Each path below is one point turned by a fixed rotation once a step. After each direction that follows a path, write how fast that rotation turns it, in degrees per step (0 if it stays still).
Each turn is a multiple of 5 degrees from 10 to 175, or 0.
Each row of a path follows its step; steps can be skipped.
path 1
step 0: [ 0.40  0.61  0.00 -0.61 -2.59 -1.00  1.44  0.25  0.33 -3.53 -1.96 -0.83
 -0.77 -1.13 -0.71  1.28  1.80  0.27 -0.38  1.93  0.77  0.16 -2.51 -1.61
 -0.83 -1.79  1.20  1.46 -1.76 -2.69  0.39 -0.87]
step 1: [-0.19  1.15  2.43  0.27 -1.21 -0.42  0.30  1.45  1.43 -3.40 -0.41 -0.11
  0.10 -0.46 -1.41  1.57  4.34  0.44 -1.52 -0.05 -0.44 -0.31 -2.11  0.04
  1.15 -0.77  1.93  1.91 -0.94 -0.69 -0.43  0.93]
step 2: [ 0.13  1.49  2.73  1.11 -2.93 -0.76  0.74 -0.75  0.48 -2.58 -0.19  0.44
  2.49  0.79  1.13  0.96  2.92 -0.78 -1.07 -0.67  0.53  0.81 -1.24  0.18
  2.72  0.55  1.94  0.08  0.24  1.56 -1.03  0.06]
step 3: [-1.19 -0.17 -0.65  1.34 -3.22 -0.81  1.09 -1.48 -0.75 -1.85 -0.23 -2.07
  1.41  0.48  2.31  1.74  3.19 -1.28  0.96  1.14  2.10  1.45  0.34  0.84
  2.40 -0.35  0.91 -1.05  0.07 -0.17 -0.41 -1.04]
step 4: [-1.35 -2.52 -1.26  1.60 -2.22  0.41  0.39  0.89 -1.35 -0.89 -0.46 -1.41
  0.11  0.44 -0.01  1.45  4.85  0.76  0.55  1.54  2.68 -0.11  0.86 -0.02
  1.35  0.12 -0.88  1.28  0.19 -0.20  0.16 -0.77]
step 6: [-0.27  0.17  0.96  0.06 -2.87  1.78  1.21  0.70  0.81 -1.98 -3.48 -1.23
  1.74  0.21  0.65  0.26  0.94 -0.53  0.61 -0.17 -1.71 -0.91 -0.05  0.74
  1.75  0.20 -1.06  0.32  0.86 -0.28  4.10 -1.72]
step 7: [-0.92 -0.32 -0.42  2.94 -1.27  2.87  0.83 -0.59  2.09 -0.98 -2.72 -1.63
  0.66  0.48 -0.10  0.45  1.44 -0.23  1.39  0.61 -1.74 -1.48 -0.05 -2.35
  2.26  0.21  1.54  0.50 -0.69 -1.15  1.53 -1.70]
step 8: [-2.01  0.23 -1.03  2.51 -1.16  0.87  1.32 -0.99  0.35 -1.82 -1.50  0.55
  0.57  1.77  0.13 -0.44  1.48 -1.03 -1.53  2.40 -0.19 -1.70 -1.51 -4.20
  0.00  0.47  1.25  1.45 -0.22 -0.94  0.39 -1.15]
step 9: [-3.51 -0.16 -0.50 -0.18 -1.35 -1.33  0.58 -0.62 -0.10 -3.90 -0.51  0.45
  0.81 -0.23  0.60  0.89  2.22 -0.90 -2.61  1.28 -2.13 -1.11 -0.80 -1.62
 -0.96  0.00  0.60  0.73  1.08 -1.65  1.26  0.28]
step 10: [-1.48 -1.95  0.78  0.70 -2.00 -0.30  0.61 -1.30  0.13 -2.87 -0.76  0.42
  1.54 -2.69  0.40  0.78  2.75  0.86 -1.09 -1.09 -2.55  0.20  0.84 -0.73
  1.19  0.23  2.07  0.83  2.16 -1.07 -0.41  1.27]
[-0.42 -0.20 -0.88  0.25 -0.20 -0.29  0.25 -0.12 -0.79 -0.23  1.35 -0.15
  0.09  0.06  0.53  0.42  0.17 -0.12  0.00  0.12 -0.23 -0.35 -0.26  0.24
  0.03  1.82  1.04 -0.34  0.28  0.40 -0.21  0.78] => 55
[ 0.19  0.88 -0.10 -0.79 -0.69 -0.63  0.64 -0.51 -0.74 -0.47 -0.35  0.39
  0.49  0.49  0.91 -0.36 -1.17 -0.87 -0.35  0.59  0.53  0.28 -0.58  0.18
 -0.58 -0.06 -0.28 -0.33  0.24  0.09  0.63 -0.47] => 120
[-0.67 -0.20 -0.07  0.99 -0.83  0.42 -1.19  0.48  0.49  0.27  0.24  0.80
 -0.10  0.03  1.00 -0.25 -0.23  0.31  0.51 -0.35  0.34  0.36 -0.92  0.51
 -0.89 -0.66  0.46  0.11  0.07  0.00  0.59  0.46] => 0
[-0.79 -0.25 -0.14 -0.08 -0.02  0.83  1.43  0.38 -0.18  0.61  0.23  0.81
 -0.01  0.30  0.36  0.42 -0.16  0.90  0.57  0.22 -0.29  0.54  0.10  0.63
  0.51  0.36 -1.04  0.05 -0.91  0.39  0.38 -0.56] => 40
[ 0.20  0.21 -1.25  0.30 -0.73  0.58  0.65 -0.16  0.20  0.94  0.24  0.12
 -0.65  0.09 -1.06 -0.02  0.18 -0.47  0.37  1.05  0.98  0.50  0.14 -0.39
 -0.21 -0.32  0.60 -0.36  0.14 -0.89 -0.26 -0.10] => 90
path 2
step 0: [-0.46  2.55 -0.21  0.76  0.80  0.16  1.61  0.26 -1.92  1.71 -1.26 -3.38
  0.57 -1.64  2.63  3.23  0.25  2.15 -1.06 -0.88 -1.10  1.98 -2.04 -2.25
 -1.26  0.93 -0.38 -0.18  2.60  0.27  0.67  1.06]
step 1: [-0.54  0.34 -0.06 -1.11  1.05  1.52 -2.91  2.06 -0.18  1.60 -3.43  0.69
  0.26  2.00 -0.79  1.21  3.27  1.71 -0.13  2.33  0.07 -0.97 -0.30 -2.75
  0.51 -0.18  0.96  1.60  2.41  2.25 -0.36  1.31]
step 2: [-1.36  1.38  2.14  0.32 -1.73 -0.38 -0.31 -1.60 -1.44  0.49 -1.00 -0.22
  0.81 -1.71 -0.39  0.38  1.88  1.45  1.80 -1.05 -0.43  1.95  0.85  1.84
  0.02  1.67  0.63  1.87  2.77  1.51 -4.57  2.03]
step 3: [-1.80  0.24 -0.75 -1.83  0.73  0.75 -1.72  1.70 -1.94 -1.25  0.57 -2.10
  1.93 -0.70  1.16 -0.94  1.57  1.77  0.78 -2.30  1.25 -1.46 -1.27 -2.43
 -1.26  0.49  1.59 -2.67 -0.52  1.32 -2.18  3.25]
step 4: [-1.83 -0.40  1.97 -0.75 -1.66  0.25 -2.24  3.67  1.13  2.03 -0.58 -1.94
  2.41 -0.22  0.89  0.72  0.51  3.34  0.32 -1.45 -0.67  2.52  2.79 -0.16
 -1.51  0.63  1.15  0.44  0.73  0.50  0.37 -2.12]
step 5: [-0.88  1.34 -2.87  0.99 -1.14  0.41  0.65  0.87 -0.17  1.02 -0.64 -1.61
  2.18  0.73 -0.39 -1.86  1.98  2.71 -2.80  3.09 -1.76  0.79  0.52  0.91
 -0.82  2.24  1.75 -0.24 -0.94  0.42 -2.14  2.34]
step 6: [ 2.89 -0.02  0.07  1.43 -0.58 -0.83  0.51  1.54 -1.33  2.18  1.87 -2.09
  0.17 -0.33  1.71 -1.52  2.70  0.48  2.83  0.34 -0.80  0.92  1.30 -2.37
 -2.56 -0.35  1.45  0.30  3.18 -0.88 -0.30  2.22]
step 8: [-0.34  1.62 -0.18 -0.99 -2.07  2.38 -1.91  1.37  0.67  1.95  0.80 -1.58
  1.01 -1.93 -0.39 -1.66  4.26 -0.94 -0.27 -0.39 -0.57 -2.04  0.12  1.32
  1.42  2.06 -0.18  0.91  3.58  1.02 -0.07 -0.04]
step 9: [-0.48 -1.53 -0.16  2.01  0.21  0.00 -0.73 -0.75 -0.02  0.73 -3.38 -3.00
  1.93 -2.33  1.38 -2.01  0.29  0.08 -0.55 -1.77  2.47  1.22  0.44 -0.24
 -1.85  2.77 -1.57 -0.17  1.33  0.61 -0.39  3.59]
step 10: [-0.64  1.17 -1.38 -1.06 -1.81  1.52 -2.63  0.56  0.67  0.80 -0.85 -0.40
  0.35  3.52  0.85  0.25  1.19 -0.62 -0.08 -1.86  1.20  0.37  3.68 -2.93
 -0.15  2.20  1.65 -2.61  2.14 -1.11 -0.74  0.73]
[-0.23 -0.89 -0.29  0.42 -0.11  0.30  0.28  0.43  0.27  0.65 -1.11 -0.38
 -0.33 -0.08  0.73 -0.48  0.77  0.31 -0.61  0.81 -0.14 -0.04 -0.18 -0.01
  0.76  0.30 -1.00  0.89 -0.54  0.64 -0.13 -0.91] => 95
[ 0.10  0.10  0.66  1.07 -0.45  0.17  0.78  0.13  0.11 -0.11 -0.31 -0.12
  0.76  0.01 -0.62 -0.71  0.13  0.02  1.07 -0.49  0.29 -0.23  0.22 -0.55
  0.31 -0.58  0.78  0.37  0.86  0.17  0.32 -1.41] => 160
[-0.36 -0.14 -0.15 -0.61 -0.78 -0.50 -0.28  0.22 -0.25 -0.58 -0.29 -0.07
  0.46  1.31 -1.06  0.19  0.30 -0.17 -0.70  0.26 -0.56  0.20  0.31  1.44
  0.38 -0.49 -0.35 -0.01  0.88 -0.08 -0.38 -0.52] => 120
[ 0.01 -0.63 -0.43 -0.94 -0.83 -1.08  0.35 -0.75 -0.33 -0.13 -0.29 -0.39
  0.01  0.38  1.17  0.19  0.49  0.25  0.10 -0.76  0.04  0.17 -0.35 -1.09
  0.04 -0.63 -0.22 -0.96  0.12 -0.30  0.41 -0.45] => 110
[-1.05 -0.12 -0.22  0.24  0.20 -0.10  0.31  0.15 -0.16 -0.30  0.21 -0.07
 -0.34  0.65 -0.26  0.21  0.72  0.97  1.54 -0.44 -0.58  0.05  0.75  0.56
 -0.14 -0.11 -0.03 -0.19 -1.43  0.56  0.21  0.27] => 40
[-0.13 -0.33  0.47 -0.12  0.06  0.07 -0.43  0.50  0.78 -0.95 -0.65 -0.33
  0.81 -0.16  0.88 -0.27 -0.37 -0.37 -0.27 -0.85  0.17 -0.48  0.85  0.44
  0.03  0.76  0.46 -0.58 -0.87 -0.67 -0.90 -0.50] => 60
[ 0.21  0.15 -0.39  0.78  0.16  0.46  0.14 -0.85 -0.38 -0.18 -0.39  0.11
 -0.11  0.57 -0.11  0.78  0.42 -1.28 -0.32 -0.82  0.26 -0.46  0.82  0.05
  0.14  0.99 -0.73  0.02  0.10  0.01  1.33  0.00] => 25
